[[132 115 117 128 126 133 125 106]
 [128 137 140 135 129 136 122 126]
 [132 140 117 128 136 117 141 135]
 [128 134 130 121 122 114 113 129]
 [132 140 117 128 136 114 141 135]
 [132 115 117 128 126 133 128 106]]
->
[[106 125 133 126 128 117 115 132]
 [126 122 136 129 135 140 137 128]
 [135 141 117 136 128 117 140 132]
 [129 113 114 122 121 130 134 128]
 [135 141 114 136 128 117 140 132]
 [106 128 133 126 128 117 115 132]]

[[136 106 137]
 [136 140 148]
 [135 119 150]
 [135 111 147]
 [133 101 134]
 [138 130 152]
 [141 114 150]
 [138 106 137]
 [127 103 126]
 [116 146 117]
 [118 121 103]]
->
[[137 106 136]
 [148 140 136]
 [150 119 135]
 [147 111 135]
 [134 101 133]
 [152 130 138]
 [150 114 141]
 [137 106 138]
 [126 103 127]
 [117 146 116]
 [103 121 118]]

[[128 126 126 124 119 122]
 [129 126 128 116 114 120]
 [129 128 139 113 125 129]
 [124 125 125 141 139 136]
 [125 126 122 144 137 134]
 [128 131 119 149 142 133]
 [128 129 116 141 127 124]]
->
[[122 119 124 126 126 128]
 [120 114 116 128 126 129]
 [129 125 113 139 128 129]
 [136 139 141 125 125 124]
 [134 137 144 122 126 125]
 [133 142 149 119 131 128]
 [124 127 141 116 129 128]]

[[148 142 107 146 141 117 131 131 148]
 [114 127 129 118 109 121 131 129 127]
 [127 137 147 124 124 118 120 129 131]
 [135 133 134 145 139 107 131 147 107]
 [137 146 130 144 127 131 113 144 108]
 [118 108 123 126 122 113 112 127 149]
 [122 120 139 127 119 129 133 126 120]]
->
[[148 131 131 117 141 146 107 142 148]
 [127 129 131 121 109 118 129 127 114]
 [131 129 120 118 124 124 147 137 127]
 [107 147 131 107 139 145 134 133 135]
 [108 144 113 131 127 144 130 146 137]
 [149 127 112 113 122 126 123 108 118]
 [120 126 133 129 119 127 139 120 122]]

[[117 154 128]
 [114 122 157]]
->
[[128 154 117]
 [157 122 114]]

[[133 122 128 137 129]
 [128 146 129 102 126]
 [137 110 127 153 127]
 [135 122 128 137 122]]
->
[[129 137 128 122 133]
 [126 102 129 146 128]
 [127 153 127 110 137]
 [122 137 128 122 135]]

[[134 140 125 123 126 119]
 [144 137 124 120 129 120]
 [113 125 133 130 119 126]
 [122 110 130 134 133 143]
 [108 103 135 140 132 149]]
->
[[119 126 123 125 140 134]
 [120 129 120 124 137 144]
 [126 119 130 133 125 113]
 [143 133 134 130 110 122]
 [149 132 140 135 103 108]]

[[118 145 135 123 136 135 128 103 102 124]
 [130 123 127 117 121 137 132 136 133 125]
 [134 124 140 109 127 139 136 120 119 133]
 [114 146 130 122 133 138 127 108 106 118]
 [127 129 134 105 122 147 135 124 120 123]
 [123 132 131 106 122 148 134 124 119 119]
 [125 127 124 118 121 138 131 135 132 120]]
->
[[124 102 103 128 135 136 123 135 145 118]
 [125 133 136 132 137 121 117 127 123 130]
 [133 119 120 136 139 127 109 140 124 134]
 [118 106 108 127 138 133 122 130 146 114]
 [123 120 124 135 147 122 105 134 129 127]
 [119 119 124 134 148 122 106 131 132 123]
 [120 132 135 131 138 121 118 124 127 125]]

[[113 146 147 148 137]
 [136 138 148 148 112]
 [150 122 137 144 106]
 [117 147 149 150 130]
 [123 124 123 122 138]
 [121 110 105 106 150]
 [139 121 127 132 122]
 [104 153 148 147 142]
 [123 143 148 148 123]
 [145 118 126 132 115]
 [102 145 136 135 148]
 [136 126 132 135 122]]
->
[[137 148 147 146 113]
 [112 148 148 138 136]
 [106 144 137 122 150]
 [130 150 149 147 117]
 [138 122 123 124 123]
 [150 106 105 110 121]
 [122 132 127 121 139]
 [142 147 148 153 104]
 [123 148 148 143 123]
 [115 132 126 118 145]
 [148 135 136 145 102]
 [122 135 132 126 136]]
---
[[125 130 131 126 132 122 133 129 131 131]
 [129 126 128 127 127 127 126 126 130 129]
 [129 128 126 128 132 128 128 130 127 129]
 [121 135 133 132 150 107 145 134 136 137]
 [129 133 129 131 130 132 124 130 131 127]]
->
[[129 126 128 127 127 127 126 126 130 129]
 [121 135 133 132 150 107 145 134 136 137]]

[[132 125 130 121 129 121 134 118 131 122 131 122]
 [128 130 136 131 131 123 132 131 129 125 130 120]
 [152 103 127 102 126 101 128 106 128 102 128 101]
 [120 118 140 127 138 123 141 126 141 123 144 122]]
->
[[128 130 136 131 131 123 132 131 129 125 130 120]
 [120 118 140 127 138 123 141 126 141 123 144 122]]

[[118 146]
 [137 113]
 [155 113]
 [130 142]
 [148 112]
 [130 108]
 [ 99 144]
 [134 136]
 [120 147]]
->
[[137 113]
 [130 142]
 [130 108]
 [134 136]]

[[127 138 144 129 121 137 115 138]
 [129 116 122 122 125 124 132 106]
 [129 121 112 125 137 119 143 124]
 [129 116 116 134 131 121 137 112]
 [128 121 137 125 116 133 118 110]
 [129 130 114 124 139 121 142 139]]
->
[[129 116 122 122 125 124 132 106]
 [129 116 116 134 131 121 137 112]
 [129 130 114 124 139 121 142 139]]

[[114 121 147 139 137 137 127 116 137]
 [129 154 135 115 133 105 152 148 108]
 [131 147 118 114 129 113 141 145 110]]
->
[[129 154 135 115 133 105 152 148 108]]

[[129 105 140 130 129 116 122 136]
 [129 103 140 129 128 117 121 136]
 [128 101 140 129 129 116 120 137]
 [129 103 140 129 129 116 121 136]]
->
[[129 103 140 129 128 117 121 136]
 [129 103 140 129 129 116 121 136]]

[[148 112 117 130 117 140 114 126]
 [140 121 131 113 112 146 139 138]
 [111 156 141 124 145 114 151 134]
 [122 130 132 127 122 126 124 132]
 [112 138 124 151 146 115 123 124]
 [118 137 133 129 134 127 139 133]
 [117 141 116 147 142 113 120 123]
 [120 138 129 141 139 117 121 118]]
->
[[140 121 131 113 112 146 139 138]
 [122 130 132 127 122 126 124 132]
 [118 137 133 129 134 127 139 133]
 [120 138 129 141 139 117 121 118]]

[[128 129 128 127 128 128 127 128 128 128 128 129 127 128 128]
 [124 126 153 123 126 102 128 102 109 125 126 125 123 121 100]
 [123 148 129 105 128 125 118 128 127 127 138 150  99 111 126]]
->
[[124 126 153 123 126 102 128 102 109 125 126 125 123 121 100]]

[[132 133 132 117 133 127 124 126]
 [107 137 101 119 107 113 137 119]
 [117 137 113 123 117 120 137 124]
 [134 138 133 134 134 134 136 135]
 [116 117 114 132 115 121 126 123]
 [110 112 109 144 109 121 131 125]
 [141 151 141 101 143 130 125 126]
 [136 145 135 114 136 130 130 128]
 [109 142 102 119 109 115 139 121]
 [133 139 131 133 134 134 136 136]]
->
[[107 137 101 119 107 113 137 119]
 [134 138 133 134 134 134 136 135]
 [110 112 109 144 109 121 131 125]
 [136 145 135 114 136 130 130 128]
 [133 139 131 133 134 134 136 136]]
